128 stands for zero in the data rows.
How far apart are the two rows of each pair, measured in a hidden way? 0 means very close, and 20 very far. Two or three weighted sums of its numbers give each row a place; it is the straight-line distance between the places.
[116 143  96 128 143 161 137 159 104 106]
[128 171 112 123 108 112 176 130 104 123] -> 10
[169 142 120 126 133 112 112 114 137 119]
[118 105 128 130 149  98 147 148 106 137] -> 15
[136 154 118 107 118 118 144 123 100 158]
[110 171 108 140 128 115 150 126 101 122] -> 7
[135  93 139 160 122 148 105 160  78 131]
[150 133 140 127 139 147  82 125 121 110] -> 14
[ 93 144 130 123 140 111 132 108 136 143]
[150 127 138  97 143 122 131 114 121 134] -> 10
[127 142 127 102 143 164 112 102 127 133]
[136 128 119 119 136 128 109 182  89 130] -> 13
[130 106 124 156 110 157 124 118 180 103]
[134 101 126 140 120 183  82 163 107 133] -> 13
[178 107 107 137 112 137 112 146 148 125]
[167 104 127 142 132 164  95 118 137 109] -> 16
[114 156 134 110 117 116 170  92 118 145]
[130  92 150 134 112 160 122 123 174 107] -> 5
[130 141 143 108 104  98 157 173 126 113]
[ 94 161 131 132 137 127 115 105 121 133] -> 12
[143 145 121 123 123 161 104  84 151 132]
[125 102 136 140 129  89 140 136 109 154] -> 17
[126 151 112 114 141 158 106 108 134 130]
[187 107 134 130 117 157  97 119 102 139] -> 6
[112 154 102 141 113 131 126 146  92 155]
[101 142  89 149 133 155 159 145 100 116] -> 3
[127  85 151 125 136 130 147 117 152 118]
[133  90 156 149 125 140 121 110 149 110] -> 6
[142  79 127 124 136 158 139 160 134 108]
[123  76 148 144 121 160 128 156 133 107] -> 5
[ 88 138 127 120 143 147 130  94 145 139]
[107 110 122 124 131 151 133 124 190 113] -> 7
[136 139 109 132 139 118 164  83 126 131]
[ 98 153 138 112 132 125 127 109 111 152] -> 10
[106 144 127 109 147 125 129 110 137 134]
[132 128 124 101 126 142 163 121 174 102] -> 9
[141 155  97 121 111 147 138 118 164 119]
[ 87 144 135 139 134 122 110 106 133 145] -> 15
[181 112 128 122 140 124 149 101  96 127]
[117  97 152 134 123 151 170 107 155  94] -> 4
[131 150 126 126 125 160  83 103 139 133]
[176  95 147 136 102 122 152 101 129 132] -> 12
[ 86 156 107 114 114 164 153 119 120 153]
[124 159 109 115 133 137 124 104 125 143] -> 7
[144 148 130 105 102 126 154 181 110 106]
[115 139 125 137 122  96 123 157  90 154] -> 10
[166 150 135 134 118 131 135  74 126 113]
[124  93 142 150 134 145  99 124 150 119] -> 15
[145 135 141 145 116 158  69 118 114 131]
[129 102 147 128 142  95 130 153 109 129] -> 13
[141  95 134 146 127 115 113 142 100 154]
[143 151 118 119 115  88 148 148 103 144] -> 10
[147 100 145 109 118 125 160  98 157 136]
[135  69 130 135 115 165 154 120 145 136] -> 8
[113  89 144 136 131 120 151 124 165 114]
[104 143 135 127 143 111 128  95 132 137] -> 8
[156  86 117 125 119 162 111 142 149 139]
[139  94 129 151 141 133 162  85 121 123] -> 10
[150 128 147 127 112 126 119 132 166  93]
[109 128 117 137 100 146 135 133 195 113] -> 15
[ 94 149 132 122 134 113 119 114 150 138]
[ 82 158 131 122 138 131 128 106 130 133] -> 4
[126 139 113 118 130 156  91 120 145 145]
[168  99 137 137 123 112 110 149  98 143] -> 5
[113  93 138 145 117 175 101 112 158 136]
[109 143 117 127 147 130 110 131 149 115] -> 5
[134  96 130 142 126 136 109 113 172 132]
[131 116 117 112 144 125 193 107 123 123] -> 6
[ 95 152 118 141 128 125 179  85 125 126]
[116 136 118 119 132 132 111 190 108 120] -> 11
[123 135 123 136 143  92 134 110 145 127]
[116  93 132 144 145 146 110 133 148 115] -> 9
[140 146 139 120 102  96 163 170 111 105]
[117 162 120 134 117 116 141  99 101 154] -> 3
[ 88 146 135 111 146 146 120 112 133 130]
[124  96 141 129 133  95 148 152 103 146] -> 14
[ 88 145 143 124 138 111 132 104 136 136]
[179 114 131 119  99 108 161 157  93 137] -> 15
[ 71 153 126 130 135 117 132 128 136 135]
[127 144 103 123 133 163 102 112 132 144] -> 6
[159 120 134 132 136 133  84 138 134 112]
[146  86 131 146 115 184 115 141 145 102] -> 6
[ 95 162 127 149 121 129 117 157 119  99]
[ 77 152 125 122 136 137 131 110 126 146] -> 6
[118 142 117 142 147 136  91 126 112 130]
[ 97 136 121 103 130 152 125 117 143 155] -> 9
[143  91 148 129 135 140 107 164 106 117]
[125 133 135 124 136 159  80 110 140 131] -> 9
[120  90 147 132 132 115 174 115 148 114]
[154  84 130 151 126 142 143  93 145 124] -> 2
[106  98 148 133 127 139 171 104 163 105]
[151 142 142 108 111 114 119 165 137 105] -> 3
[120 152 131 112 119 147 101 114 114 159]
[128 130 126 137 140 141  77 124 123 138] -> 3
[135 130 122 109 145 152 108 108 119 147]
[128  88 128 132 128 112 140 157 107 155] -> 16
[166 140 133 134 105  90 130 116 149 124]
[136 148 118 130 124 103 132 136 163 103] -> 3
[112 158 110 123 116 136 109 136 117 156]
[150 109 122 128 142 166 103 160 114 102] -> 14
[133 160 133 131 100 103 162 164  83 112]
[143 121 126 142 155 123 124 111  84 128] -> 11
[155 100 145 142 122 118 108 125 158 115]
[106 132 127 119 149 111 122 124 145 134] -> 6
[155 137 111 128 148 119 122 122  93 134]
[134  87 153 128 138 112 147 124 109 135] -> 6
[117  81 145 134 125 151 145 151 154 100]
[104 125 127 138 142 109 119 109 147 142] -> 7
[130 104 122 159 111 123 108 124 153 148]
[128 157 121 130 133  87 139 139 125 114] -> 8
[138 100 139 160 115 165  87 119 141 123]
[126 102 132 156 142 103 120 152 112 121] -> 8
[ 85 144 141 130 140  99 157 145  94 122]
[134  86 133 150 113 187 118 106 155 121] -> 8
[137  85 139 156 127 155 157  82 123 122]
[115 135 131 122 123 174  85 111 120 154] -> 8
[129 149 113 149 122 162  86 144  80 135]
[116 160 107 139 107 141 105 156 101 145] -> 10
[149 100 109 149 115 152 128 114 176 118]
[113  89 150 115 127 137 132 136 166 127] -> 10
[ 85 145 136 131 140 110 138 105 117 144]
[126 144 123 109 137 146  90 134 140 131] -> 3
[ 97 151 125 128 143 130 122  99 118 144]
[ 85 143 129 107 142 123 139 128 139 136] -> 5
[157 101 123 143 126 153  91 167  96 128]
[ 90 151 120 130 143 139 105 124 136 128] -> 9
[132 144 113 108 125 156 100 121 154 140]
[126  95 132 147 142 148 104 115 149 121] -> 7
[158 101 131 129 125 127 144 127 170  97]
[119 152 123 145 104 163  88 157  84 138] -> 14
[ 82 141 133 127 146 113 141 157 109 114]
[169 123 132 104 123 138 110 133 159 113] -> 13
[113 132 124 134 153 102 143 116  99 138]
[140 134 117 126 136 116 102 171 100 131] -> 3
[176 107 105 130 127 125 118 154 126 131]
[122 144 125  97 119 136 116 138 125 158] -> 6
[121 136 125 104 130 164 108 103 151 144]
[138 136 116 111 134 147  99 115 144 145] -> 3
[174 131 133 112 109 125 157 117 156  99]
[143 115 117 141 137 102 155 140  71 145] -> 17
[114 154 128 151 106 137 122 141  56 148]
[156  93 147 117 117 161 119 148 151 102] -> 12
[130 108 126 146 141  87 134 152 110 131]
[117 142 127 117 146 158  96 119 142 116] -> 15
[146  92 114 114 136 160 128 169 132 118]
[ 96 151  90 146 112 142 149 135 127 141] -> 15
[135 139 123 111 119 126 157 191  92 105]
[161 134 112 116 123 104 141 115 156 134] -> 10
[101 143 120 125 146 143 108 139 147 108]
[129 136 111 145 147 108 156 112  87 131] -> 6
[162  85 143 132 120 142 121 130 157 111]
[147 127 131 139 101 107 176  93 161 116] -> 12
[165  98 132 105 118 146 136 152  86 152]
[161 127 129 150 135 108 129  87 105 132] -> 14
[132  79 142 126 132 124 171 120 143 123]
[158 101 155 105 135 161 115 129 106 121] -> 16
[123 138 121 126 152 145  95 125 128 120]
[120 151 126 141 147 126 101 116 110 121] -> 3
[135 120 117 152 143 116 148  86 106 140]
[127 126 121 141 144 109 151  86 116 141] -> 1
[127 147 120 111 108 119 114 170 118 149]
[136 135 112 108 143 160 110 109 133 138] -> 12
[161  98 133 133 129 142 106 167 127 103]
[119 152 109 149 114 134 161  97 158 104] -> 15
[ 87 146 120 121 133 113 137 118 144 147]
[151 103 119 136 129 136  91 166 131 127] -> 6
[142 151 121 114 135  90 142 141 121 121]
[147 143 135 134 138 107 101 139 120 106] -> 10
[102 124 137 109 143 147 104 133 155 124]
[119 137 114 141 143 103 161  95 121 131] -> 9
[169  92 136 154 130 150 126 104 124 106]
[113 168 125 126 108 160 121 111  82 152] -> 9
[115 148 131 106 127 121 128 103 142 150]
[105 140 127 164 131 131 174  91 104 103] -> 6
